(in the rows, 128 means zero)
Each path below is one point turned by a fixed rotation once a step. After each direction that follows a path, write how fast that rotation turns it, in degrees a step (0 if it stays still).
Each turn is a multiple of 5 degrees from 10 to 175, or 0.
Each row of a path follows its step; steps can be skipped.
path 1
step 0: [113 124 135 129 125 132 140 128 132 123  98 129 122 130 117 127 128 137
 124 127 129 128 131 134 127 139 132 138 127 110 134 134 128 134 128 125
 121 137 126 127 126 132 114]
step 1: [119 124 122 121 139 126 118 113 130 115 131 129 127 127 126 129 127 139
 122 122 122 129 116 134 141 132 139 122 119 136 135 124 118 119 127 119
 112 136 121 134 111 119 124]
step 2: [132 125 123 122 127 131 127 123 128 132 141 126 132 114 128 118 123 138
 129 115 117 132 131 136 129 123 120 143 123 128 128 154 138 134 140 120
 127 139 136 125 123 128 117]
step 3: [119 134 132 135 116 126 124 133 134 116 107 114 129 122 131 130 126 127
 117 128 110 130 125 131 127 118 133 148 124 137 132 125 118 124 140 119
 130 125 134 135 129 134 128]
step 5: [129 134 130 133 113 134 120 122 142 129 131 134 124 133 116 121 119 136
 121 128 133 143 135 128 116 113 137 140 127 118 132 137 125 143 133 131
 133 134 117 120 118 122 127]
step 6: [112 131 134 131 126 110 134 131 142 119 124 131 106 132 130 126 125 124
 124 119 132 128 123 128 124 135 125 125 119 139 146 126 124 133 146 124
 126 125 126 132 127 118 122]
step 7: [121 134 117 136 134 133 137 124 135 124 150 124 135 113 133 130 127 132
 116 117 124 132 134 127 117 127 133 120 127 142 121 135 131 127 131 129
 115 119 111 132 121 131 121]
step 8: [124 142 137 136 109 128 139 122 121 130 122 123 140 127 122 126 124 137
 117 125 127 117 138 134 119 128 127 133 124 128 137 130 139 136 130 129
 142 132 125 134 130 128 107]
step 9: [114 131 129 134 129 129 127 118 124 112 110 126 120 132 131 128 131 130
 109 121 125 135 113 136 127 128 131 122 124 137 135 124 144 128 113 123
 127 121 123 128 126 121 138]
step 10: [124 124 119 134 135 149 127 119 129 129 134 141 133 122 131 114 118 127
 124 115 136 142 123 125 124 126 128 121 125 125 136 137 131 134 119 129
 124 141 136 139 121 134 114]
step 11: [128 120 125 127 118 129 129 127 136 130 120 136 126 124 122 128 112 134
 133 128 105 122 127 134 121 123 131 135 122 140 151 121 126 141 125 119
 136 126 127 123 120 136 122]
[129 129 133 130 127 127 128 127 126 128 128 131 129 119 128 128 127 125
 125 130 130 127 128 125 129 130 130 124 127 125 128 126 129 131 131 126
 126 127 122 125 132 125 127]
40
[125 127 128 125 130 129 129 129 131 123 130 127 126 126 131 130 126 131
 126 126 127 130 127 123 132 126 127 127 129 125 128 125 127 125 125 132
 126 127 127 135 132 126 128]
125
[129 131 131 127 130 121 127 125 125 126 126 131 126 131 128 131 129 127
 131 129 126 129 128 129 130 128 133 128 126 133 131 126 130 129 127 128
 124 125 129 132 128 129 129]
135
[129 124 133 127 123 130 126 121 130 128 134 131 129 131 126 128 128 133
 129 128 125 123 130 125 129 127 126 129 128 130 126 126 131 129 128 127
 129 129 127 128 128 128 129]
115
[130 132 127 131 128 132 127 129 126 129 124 122 129 128 130 131 130 128
 133 126 123 123 129 125 126 130 128 130 129 128 127 126 129 131 129 131
 125 127 123 129 130 131 127]
85
path 2
step 0: [120 123 131 135 131 126 137 146 130 139 127 117 135 117 133 113 130 131
 128 118 127 143 129 136 140 144 121 121 126 117 120 120 125 133 130 130
 129 130 117 126 119 124 128]
step 1: [130 121 123 134 128 113 134 131 126 108 131 111 129 120 122 119 125 130
 129 135 124 132 121 116 126 128 122 120 131 120 127 116 131 143 140 124
 125 119 133 133 116 118 130]
step 2: [128 139 124 137 133 122 129 129 126 121 129 128 136 116 128 112 136 119
 129 122 138 127 122 128 122 128 110 127 125 133 114 117 116 127 114 132
 120 120 133 119 112 127 127]
step 3: [135 129 122 129 132 137 127 139 126 116 122 125 134 132 128 128 121 112
 126 140 134 135 125 132 133 111 126 130 135 120 131 125 124 126 122 126
 130 122 126 131  99 118 136]
step 4: [127 120 121 128 134 132 131 142 136 119 123 131 127 129 118 122 135 129
 134 120 139 133 129 128 126 143 128 133 130 125 127 132 125 132 116 149
 118 139 120 129 111 118 139]
step 6: [129 128 125 136 140 120 128 137 129 132 122 127 127 136 108 132 122 129
 116 115 131 126 117 122 119 133 121 127 133 125 100 128 128 134 128 136
 125 124 135 131 118 128 121]
step 7: [132 139 122 121 144 131 116 123 132 121 130 113 139 138 120 130 130 118
 133 134 130 113 113 133 123 130 126 137 140 112 123 123 133 128 125 127
 125 118 132 124 122 131 134]
step 8: [124 132 121 128 140 138 123 137 131 140 137 121 134 126 125 131 136 134
 118 121 131 135 121 139 134 136 131 127 128 110 120 134 123 129 107 133
 135 124 116 131 115 132 127]
step 9: [126 120 125 120 131 126 121 141 130 105 138 113 130 130 121 128 125 140
 121 134 126 131 115 132 133 138 140 135 131 116 131 130 120 144 132 124
 134 126 123 128 128 121 132]
step 10: [122 136 116 135 131 115 120 131 131 120 149 125 130 120 120 124 133 136
 118 116 125 121 121 132 119 136 123 132 119 137 116 119 115 129 126 137
 138 129 120 126 124 121 122]
step 11: [134 140 116 133 130 139 125 135 128 116 134 127 138 139 128 134 115 120
 117 137 123 129 110 136 130 123 128 128 127 132 116 114 115 126 140 121
 134 127 132 126 121 127 129]
[129 127 131 128 127 130 128 130 128 125 132 135 128 127 131 129 127 132
 132 127 127 130 123 126 129 127 123 126 126 127 131 124 128 124 129 126
 124 128 127 128 125 124 126]
35
[123 123 125 127 130 131 127 133 128 128 125 128 128 122 127 126 127 132
 127 127 125 128 130 128 131 129 129 133 126 126 132 131 131 125 128 127
 129 131 127 128 127 128 130]
80
path 3
step 1: [133 130 130 126 124 125 137 132 124 125 137 136 131 116 142 148 123 118
 129 131 134 134 137 124 131 113 134 135 120 131 127 144 128 117 146 120
 128 125 130 133 124 125 119]
step 2: [125 125 121 125 120 129 137 129 126 134 127 113 126 125 130 113 145 127
 119 136 130 144 120 128 138 126 129 120 125 118 125 121 118 115 111 126
 120 131 123 123 137 134 138]
step 3: [124 128 126 140 130 118 132 127 117 118 125 139 132 119 119 132 135 124
 138 130 121 128 140 137 118 114 134 122 124 131 119 133 123 140 137 129
 123 108 138 130 126 133 117]
step 4: [144 125 139 118 126 127 128 127 129 129 114 126 121 131 138 119 126 130
 131 129 133 141 122 129 140 123 134 142 123 130 127 125 122 126 117 130
 141 129 110 138 141 141 123]
step 5: [121 131 115 127 126 118 126 136 129 122 138 118 135 123 128 138 134 129
 130 120 132 135 126 130 142 123 138 119 129 124 116 135 133 124 143 134
 142 119 151 125 127 127 126]
step 6: [136 129 127 134 124 129 141 124 135 135 120 137 119 121 139 141 140 125
 121 133 135 131 126 122 122 120 133 128 121 119 136 121 111 117 121 131
 119 126 118 145 122 136 129]
step 7: [120 125 126 130 129 108 124 122 129 120 122 115 128 127 120 116 129 132
 134 125 111 129 130 130 137 117 123 111 131 129 117 127 126 129 126 115
 129 124 139 127 137 145 133]
step 8: [144 135 130 135 116 121 121 125 120 134 121 140 125 134 130 132 129 131
 141 130 137 127 131 127 127 113 139 143 120 116 132 126 126 131 127 138
 140 119 125 131 114 127 116]
step 9: [125 115 135 122 140 121 133 129 136 122 133 120 125 126 129 132 132 139
 128 125 130 130 120 141 141 128 126 120 130 127 125 125 131 113 129 139
 147 130 126 135 136 137 147]
step 10: [133 141 118 136 116 126 122 123 132 122 117 138 121 127 132 147 136 135
 119 133 125 130 132 113 134 113 126 118 122 131 134 129 122 125 136 126
 127 122 142 124 122 117 121]
step 11: [125 113 131 131 127 127 125 121 143 141 126 128 132 128 122 123 128 122
 145 133 124 124 128 126 133 116 127 124 139 117 123 125 119 116 115 125
 126 129 114 134 131 139 145]
[129 131 133 131 129 132 128 131 128 132 125 131 128 132 131 125 125 126
 128 124 129 133 125 130 130 129 126 127 128 124 129 126 123 126 127 129
 127 128 125 127 129 130 134]
160
[128 125 129 127 126 130 128 124 131 127 121 130 134 126 126 125 123 127
 128 127 124 129 129 123 130 126 126 127 131 132 130 127 128 131 128 129
 127 125 127 130 126 130 126]
100
path 4
step 0: [134 129 123 133 126 133 128 120 130 138 127 120 129 128 122 130 129 123
 106 136 126 114 129 118 115 135 119 121 111 131 124 115 137 134 119 133
 130 120 125 127 139 132 125]
step 1: [143 123 121 123 132 128 127 118 124 142 120 130 137 126 116 124 134 123
 134 126 123 129 131 121 141 114 136 106 124 125 125 122 128 124 118 137
 142 125 136 131 132 134 126]
step 2: [137 125 122 131 136 116 134 142 114 138 135 130 120 137 114 127 134 127
 136 127 122 133 121 126 113 112 136 136 124 126 129 124 125 129 120 126
 130 127 117 135 138 137 131]
step 3: [139 128 130 132 128 123 147 135 130 133 136 131 126 126 123 123 121 133
 122 132 120 129 136 116 131 117 123 133 135 139 133 130 134 132 132 136
 132 129 127 102 133 130 142]
step 4: [134 117 133 139 124 126 142 127 126 117 124 119 127 124 126 130 123 111
 120 109 120 126 138 133 133 114 122 130 129 120 131 120 134 128 120 127
 124 124 123 118 129 128 113]
step 6: [132 127 135 128 139 136 138 134 126 132 128 132 134 132 117 113 135 109
 130 128 140 134 118 122 130 125 140 125 131 126 123 126 122 122 132 131
 105 128 139 119 130 122 132]
step 7: [119 131 118 129 120 130 143 132 131 128 132 128 124 124 132 137 133 119
 127 140 128 125 129 116 121 109 127 123 129 132 120 120 114 142 135 118
 112 125 120 128 136 121 127]
step 8: [123 128 128 118 132 132 137 117 121 129 137 120 114 117 125 134 124 129
 122 125 130 121 119 117 138 121 136 114 135 127 122 132 126 129 128 113
 134 134 123 111 113 127 123]
step 9: [131 139 127 129 133 133 123 125 112 133 130 117 118 122 119 129 126 126
 111 123 125 133 118 131 119 138 123 126 114 134 129 113 121 128 113 121
 117 130 126 120 130 124 119]
step 10: [134 145 128 117 131 139 128 127 127 139 131 136 136 123 133 121 126 128
 122 125 129 137 131 114 137 120 121 111 128 139 127 113 128 126 120 126
 131 131 140 134 142 137 129]
step 11: [124 126 132 127 131 127 135 142 130 137 119 122 123 125 121 125 132 123
 139 122 136 131 124 115 114 118 135 117 138 127 134 123 135 119 113 120
 128 121 118 137 131 143 122]
[132 128 130 131 130 132 129 130 130 127 126 129 127 132 125 124 129 130
 127 127 129 126 124 126 125 132 125 130 123 133 130 132 123 129 129 128
 128 131 129 125 126 129 128]
115
[133 129 127 129 128 129 132 127 126 133 129 128 128 126 122 129 125 124
 127 130 129 126 127 124 126 124 126 128 131 127 127 124 126 128 125 125
 126 130 130 125 130 131 125]
0
[124 130 126 127 121 125 125 128 129 128 132 125 129 125 127 128 128 125
 127 131 124 126 125 127 126 128 123 130 127 132 130 128 124 129 129 130
 129 128 127 130 131 129 132]
155
path 5
step 0: [111 124 135 134 111 137 136 126 117 128 128 127 139 132 141 128 143 124
 124 125 129 119 121 130 139 131 109 140 140 142 120 127 131 134 131 141
 143 123 139 126 120 125 124]
step 1: [122 119 134 142 118 142 130 129 138 132 124 126 123 120 138 117 114 122
 121 117 122 125 133 129 129 119 136 107 117 138 120 137 124 132 118 142
 136 125 121 121 126 145 125]
step 2: [132 133 129 139 120 136 137 135 115 135 130 128 122 120 126 137 154 111
 139 117 131 133 120 133 110 132 143 118 126 140 130 130 133 130 133 125
 121 134 128 129 137 135 138]
step 3: [126 121 123 133 117 137 131 129 127 139 137 133 137 125 126 142 134 142
 119 124 126 135 132 140 128 151 115 117 129 125 117 139 138 143 127 120
 136 134 145 130 124 119 119]
step 5: [117 139 127 131 117 136 123 126 127 131 123 113 120 130 131 106 141 114
 119 115 122 127 117 136 135 122 133 114 128 146 127 137 128 137 133 130
 126 136 126 141 126 131 116]
step 6: [124 117 133 154 129 149 130 145 127 127 133 133 128 123 138 137 127 112
 128 123 128 131 118 124 119 133 117 115 127 125 113 121 127 128 134 126
 127 144 139 128 129 133 132]
step 7: [125 116 135 132 119 130 138 119 127 142 127 117 121 141 116 140 134 131
 120 128 134 130 137 129 121 142 128 115 123 129 132 148 142 132 126 128
 124 124 140 120 127 148 138]
step 8: [114 142 136 114 120 136 138 121 123 145 121 122 136 117 139 131 137 129
 126 140 136 132 125 142 121 123 120 113 140 140 125 126 142 130 128 136
 129 132 131 130 136 118 120]
step 9: [106 113 126 139 114 147 125 133 128 137 125 125 129 127 139 123 135 128
 127 112 120 106 121 129 138 133 122 133 132 134 128 134 118 125 134 137
 139 125 135 132 130 131 122]
step 10: [132 127 144 142 113 137 136 134 131 119 130 125 129 124 132 123 127 112
 118 117 137 139 128 121 120 127 137 121 120 145 117 134 132 132 114 137
 139 133 131 119 122 147 134]
step 11: [134 128 122 134 123 137 140 124 123 144 137 132 114 123 132 135 142 124
 139 126 119 129 130 146 117 137 133 102 128 127 122 134 141 139 139 126
 123 126 121 128 135 134 134]
[132 126 133 128 129 130 125 131 126 129 128 129 125 126 125 127 126 122
 126 124 128 131 130 131 128 133 131 130 127 125 124 126 130 127 128 126
 126 126 127 129 132 129 130]
85
[123 126 131 126 128 125 127 126 127 133 126 132 130 127 127 125 130 128
 127 132 127 127 131 128 131 129 125 132 125 129 129 127 135 131 129 130
 126 127 127 126 130 125 124]
85
[127 129 126 126 126 133 126 130 127 128 133 126 130 122 126 127 131 127
 130 129 128 128 128 126 130 128 128 129 129 128 130 132 124 128 132 127
 122 131 128 130 131 122 129]
115
path 6
step 0: [130 135 124 134 116 111 135 133 121 124 139 125 115 135 140 121 129 144
 132 119 135 130 126 127 142 132 128 137 127 134 150 126 125 124 133 129
 143 115 124 141 126 126 130]
step 1: [136 137 121 125 118 128 142 114 124 124 147 135 117 132 135 122 141 124
 133 126 136 126 127 128 140 129 136 136 138 129 142 126 135 131 124 141
 131 144 119 124 116 119 130]
step 2: [113 125 122 137 118 120 141 131 122 122 148 129 114 129 147 119 143 122
 134 132 137 122 128 133 133 122 135 133 125 144 122 130 123 124 120 129
 128 119 131 137 123 117 130]
step 3: [132 133 122 128 119 128 135 130 110 125 132 137 116 128 128 117 139 136
 135 130 123 106 130 142 137 128 131 124 128 136 134 129 117 119 132 139
 144 132 112 135 125 123 128]
step 4: [128 134 125 133 115 118 131 128 120 119 137 141 118 112 127 126 141 128
 119 132 126 124 129 132 127 119 140 144 140 148 135 135 125 118 131 138
 128 137 137 120 130 121 133]
step 5: [116 134 114 129 126 125 132 128 116 115 141 120 118 127 120 122 142 123
 123 142 134 114 123 130 145 130 127 122 120 139 122 132 124 121 138 135
 134 135 135 125 137 120 117]
step 7: [137 125 115 127 136 112 129 127 126 123 137 127 119 128 127 135 146 121
 101 135 128 120 125 138 134 122 138 135 125 129 138 127 129 123 141 141
 132 125 130 116 129 132 124]
step 8: [123 137 130 115 128 121 127 128 124 129 129 125 118 139 138 132 138 122
 110 134 140 123 113 130 139 130 113 132 127 139 133 127 131 122 130 134
 141 123 136 128 145 110 133]
step 9: [143 129 124 112 138 125 121 130 122 123 139 143 123 126 128 121 139 128
 115 123 145 116 119 134 137 137 134 131 123 130 131 128 135 131 122 146
 127 113 125 136 134 127 124]
step 10: [126 127 126 114 133 130 130 131 130 125 126 130 117 135 140 137 144 115
 112 122 131 115 124 135 124 126 136 138 122 135 120 115 135 111 117 142
 133 127 131 123 122 125 140]
step 11: [130 137 123 113 128 122 124 145 128 122 124 133 127 136 133 132 141 145
 127 121 130 116 124 132 135 128 124 126 120 152 125 121 129 122 130 136
 130 106 130 120 132 120 122]
[126 126 129 129 131 132 131 127 127 128 132 126 128 125 130 126 125 127
 125 128 131 125 127 133 124 131 132 124 129 126 126 127 127 125 124 126
 129 126 127 131 127 129 124]
100
[123 126 127 130 130 126 124 130 131 129 131 126 129 127 130 128 133 127
 124 130 129 133 129 126 130 129 131 128 126 127 127 132 124 124 125 130
 125 130 127 127 125 132 132]
135
path 7
step 0: [121 127 140 141 127 135 130 137 123 115 135 135 122 134 126 117 123 125
 119 131 137 145 120 132 132 107 131 141 130 121 144 120 132 126 117 143
 134 132 123 135 125 125 124]
step 1: [148 134 136 132 127 135 130 138 122 122 141 130 121 129 124 123 133 129
 136 138 132 151 118 132 122 127 128 135 124 116 148 126 134 132 122 131
 141 128 134 121 129 136 115]
step 3: [141 115 121 141 130 130 140 145 143 127 120 135 123 124 119 117 142 128
 126 129 119 132 119 130 132 127 129 134 120 125 147 127 134 134 112 141
 121 132 129 126 121 124 133]
step 4: [132 122 138 141 130 131 126 135 136 117 114 152 127 128 119 127 144 133
 135 132 127 136 129 144 123 134 123 134 138 115 138 132 141 133 125 139
 125 127 123 121 122 138 136]
step 5: [134 141 127 138 125 120 117 140 137 123 123 141 114 136 126 132 142 133
 125 137 131 135 124 142 120 122 134 135 134 124 133 115 138 129 136 146
 133 127 125 127 124 114 137]
step 6: [128 139 140 134 123 128 140 143 139 116 135 125 125 149 133 126 143 136
 130 136 131 129 123 138 128 124 139 137 124 113 131 124 134 137 121 137
 137 136 131 138 122 124 137]
step 7: [133 130 134 134 124 137 127 131 122 113 130 124 137 133 120 116 134 124
 144 134 133 142 123 132 125 121 143 134 125 124 136 124 137 141 120 132
 147 129 120 123 116 121 147]
step 8: [144 124 146 124 142 135 123 145 129 129 123 123 120 135 110 117 128 119
 132 139 126 143 123 132 121 122 138 131 127 128 136 133 140 126 127 131
 134 133 133 133 116 118 134]
step 9: [144 131 129 122 144 138 127 146 143 128 116 129 123 132 123 125 129 128
 120 132 124 137 112 126 131 133 135 141 123 121 126 130 143 142 121 133
 137 131 121 120 119 138 130]
step 10: [126 120 128 127 137 126 126 136 144 107 122 139 117 126 120 120 120 127
 118 135 133 127 110 133 126 125 138 126 129 116 142 126 130 140 127 135
 124 127 118 119 112 131 137]
step 11: [138 125 128 139 139 132 128 140 133 121 134 147 106 131 132 128 130 132
 136 135 134 129 116 137 132 139 136 137 139 115 140 127 123 128 127 124
 130 130 135 121 115 118 138]
[130 127 130 127 129 126 127 127 131 130 124 126 124 127 122 129 128 126
 132 127 123 124 126 125 134 126 125 125 127 129 127 130 130 127 126 130
 128 127 126 124 128 131 128]
60
[126 132 128 128 129 134 127 128 128 127 129 129 128 128 129 129 130 134
 131 125 127 128 128 126 125 130 128 130 127 126 126 134 131 129 126 124
 128 128 125 125 133 132 130]
140
[128 129 127 128 129 128 125 130 132 134 130 128 123 130 129 130 128 126
 126 126 123 130 129 131 125 132 129 126 127 129 123 129 131 127 130 128
 134 128 129 129 130 123 126]
110
[127 128 125 125 131 126 126 132 131 128 121 132 130 127 126 126 128 124
 125 125 126 130 132 128 124 129 125 132 128 130 127 129 128 131 127 126
 124 131 129 129 127 130 129]
65
